0: 32|30|27|30| 5|17|35|19|15|53|37|24|55|43|51|38
1:  1|55|53| 1|11| 3| 1|51|50| 1| 3|15|15| 3| 1|13
2:  2|54|52| 4|32| 6| 6|26|51| 4| 1|33| 5| 8| 4|50
3: 16|42|46|12|21|23|51|43|32|40|12|20|16|12|15|23
4: 54|34| 9|52|41|51|32|24| 3|53|48|54|23|55|54|49
5:  2|55|52| 3|33| 4| 7|23|52| 2| 2|18| 6| 5| 2|36
6: 54| 7| 0|55|30|51|46|20| 2|53|54|46|35|53|54|33
7: 18|16|30|33| 8|35|17|34|36|17|28|19|19|29|16| 7
8: 43|34|15|31|14|45|45|34| 6|25|42|53|39|38|43|42
9:  4|52|55| 2| 1| 0| 1|55|38|10| 6| 8|53| 6| 0| 0
10: 22|39|45|14|53|11|39|30|39|22|31|50| 8|22|35|17
11: 28|35|24|39|13|36|33|29|27|24|29|28|45|33|33|26
12: 13| 6|48| 7|53| 6|54|13|54| 5|28| 1|54| 1|18| 0
13: 41| 8|12|46| 5|45|44|21| 9|51|36|42|18|48|38|49
14: 49| 1|14|38|27|54|34|11|12|46|42|44|20|40|49|34
15:  8|45|40|13|25|12|15|32|47|14|10| 5|14|15| 6|12
16:  3|47|52| 6|51| 5|27|53|55| 6| 7| 2|32| 5| 7| 1
17: 30|30|31|36|55|27|41|37|35|28|33|40| 6|42|40|28
18: 32| 2|53| 6|50| 5| 2| 8|17|16|12|11|47|11|41| 6
19: 25|24|21|27| 7|43|30|33|31|44|25|19|29|26|21|28
20: 34|31|14|23| 8|31|40|24|17|20|35| 7|49|23|26|39
21: 17|40|44|14| 4|12| 9|49|36|17|19|41|14|10|20|22
22: 27| 7|37|11|35|20|49| 4|37|12|34| 7|49| 4|26| 9
23: 15|44|37|20|30|26|27|35|44|23|17|10|46|28|17|14
24: 42|18|12|50|15|40|28|14|13|37|45|35|12|36|41|29
25:  7|51|47| 8|36|21|12| 2|48| 6| 5|42| 2|13| 8|53
26: 28|23|39|22|46|11| 3|36|21|23|18|21|28|19|29|21
27: 10|52|46|10|35|28|23| 1|46| 8| 6|41| 1|13|10|55
28: 41| 2| 1|48|17|48|18|18| 6|39|39|47|14|52|23|53
29:  6|52|48| 7|28|13|23| 4|49| 6| 4|33| 3| 8| 6|52
30: 24|23|40|38|35|50| 4|12|21|35|14|27|12|34|27|52
31: 28|44|29|28|42|28|39|37|22|11|27|48| 9|32|17|36
32: 11|40|38|16|24|23|24|45|42|12|18| 6|44| 7|17|20
33: 33| 6|23|27|43|35|51|16|40|24|41|14|33|14|37| 6
34: 24|48|32|17| 7|39|37|49|29|25|17|25|28|24|34|39
35: 46|19|15|39| 1|52|16|26| 4|54|32|41|31|45|31|44
36: 22|21| 9|15| 4|49|17|19| 9|44|20|30|25|27|19|35
37: 45|10| 8|43|52|52|37|18|14|42|44|20|30|35|44|33
38: 35|25|22|43|16|39|47|42|26|45|41|47|31|47|49|31
39: 24|37|36|29|15| 8|11|52|27|20|30|49| 5|53|22|26

32|26|25|18|48|21|29|24|25|29|31|30|31|16|24|18 --> 26 33
26|32|33|42|29|42|42|25|16|32|33|19|55|37|28|19 --> 11 20
55| 0| 6|53|51|50|55| 1| 1|50|55|46|47|46|55|32 --> 6 37
53|20| 2|55|34|54|37|13| 4|32|47|51|21|54|46|50 --> 4 6
30|37|26|23| 3|16| 5|23|23|31|17|54|34|17|21|41 --> 21 36
14|39|35| 8|50|17| 0|54|36|17| 7|10| 2| 2| 8| 6 --> 15 16
27|31|19|34|21|32|21|41|26|23|40|21|17|43|34|11 --> 7 11
42| 7|27|35|44|29|46|18|21|42|52|24|52|35|40|28 --> 37 33
 6|47|51| 5|17| 4| 4|48|51| 6| 5| 3|43| 3| 3| 2 --> 9 1
50| 3|26|35|54|35|52| 6|19|30|53|26|46|33|52|19 --> 37 33
33|39|20|36|49|40|41|38|30|33|40|37|17|39|39|39 --> 17 31
17|26|31|36|23|33|40|44|38|22|27|37| 8|24|17|33 --> 31 7
14|41|43|15| 4| 9|28|40|40|15|13| 7|48|14|13| 7 --> 32 23
40|22| 8|45|40|22|32|33| 5|55|21|53|38|40|53|17 --> 38 6
37|12|26|16| 6|25|22|36|20|34|34|43|39|39|36|35 --> 11 19
35|28|23|23|26|32|50|31|28|27|28|32|50|24|37|25 --> 11 20
26|37|32|19|39|10|48|20|42|30|23|30|40|21|21|18 --> 23 10
31|24| 3|42|25|46|39|34|22|35|36|32|18|22|30|46 --> 24 19
18|29|25|30| 0|20| 5|45|31|30|14|11|20|29|20|15 --> 7 19
 9|36|45|12|23| 9|20|47|39|12| 9|13|25|11| 5|14 --> 15 32
31|29|17|28|20|22|50|29|22|24|24|50|52|28|23|29 --> 11 8
11|31|33|17|14|27|19|44|43|13|12| 9|10|10| 9|19 --> 15 32
47| 8| 3|47|31|34|53|37| 7|46|37|55| 7|55|32|49 --> 13 28
45|27|22|42|44|42|48|30| 6|52|46|50|27|52|53|32 --> 4 38
47| 9|19|37|49|33|50| 6|15|40|44|25|43|31|51|25 --> 37 14
 6|25|51| 2|51| 3|24|10|51| 1|13| 0|53| 0| 5| 2 --> 12 16
21|42|14|20| 2|20|32|39|27|20|11| 9| 5|18|15|43 --> 34 19
10|14|47|26| 9|12|23|44|49|18|11| 4|36| 9|15| 5 --> 32 15
50| 5|18|41|42|28|49| 6|16|31|50|27|48|38|50|27 --> 37 14
 1|48|55| 3|52| 1|26|48|55| 0| 6| 1|50| 1| 4| 1 --> 16 32
17|36|17|17| 6|19|20|51|34|47|39|21|13|32|19|38 --> 19 34
44|45|11|34|18|31|19|17|10|34|24|52|11|47|40|30 --> 24 8
15|24|41|15|29|11|26|43|41|15|24|17|21|26|12|15 --> 15 23
 3|43|55| 0|19| 2| 4|38|54| 0| 4| 1|51| 0| 2| 3 --> 9 1
 7|48|43|11|40|18|49|50|53| 7|19|14|39| 8|11| 4 --> 16 32
 8|23|35|11|28|18| 7|46|43|16|18|23|22|11|11|11 --> 15 32
 0|53|54| 1|20| 4| 2|35|52| 2| 0|12|21| 5| 2|13 --> 1 5
22|13|13|35|22|40| 8|26|24|31|20|37|33|39|24|39 --> 36 19
55| 4| 2|41|26|55|40| 3| 0|48|54|53|42|51|53|50 --> 6 14
20|21|39|39| 0|26|13|45|23|43|25|10|42|18|14|40 --> 19 11
16|33|34|26|24|19|12|54|41|21|21|32|41|31|28|16 --> 23 32
53| 1| 5|51|19|29|38| 5| 1|45|55|45|46|48|45|45 --> 6 14
 2|45|53| 3|45| 1| 9|50|55| 3| 5| 3|43| 3| 6| 2 --> 16 1
44| 6|20|31|36|36|42| 9|13|33|43|18|38|20|47|37 --> 37 14
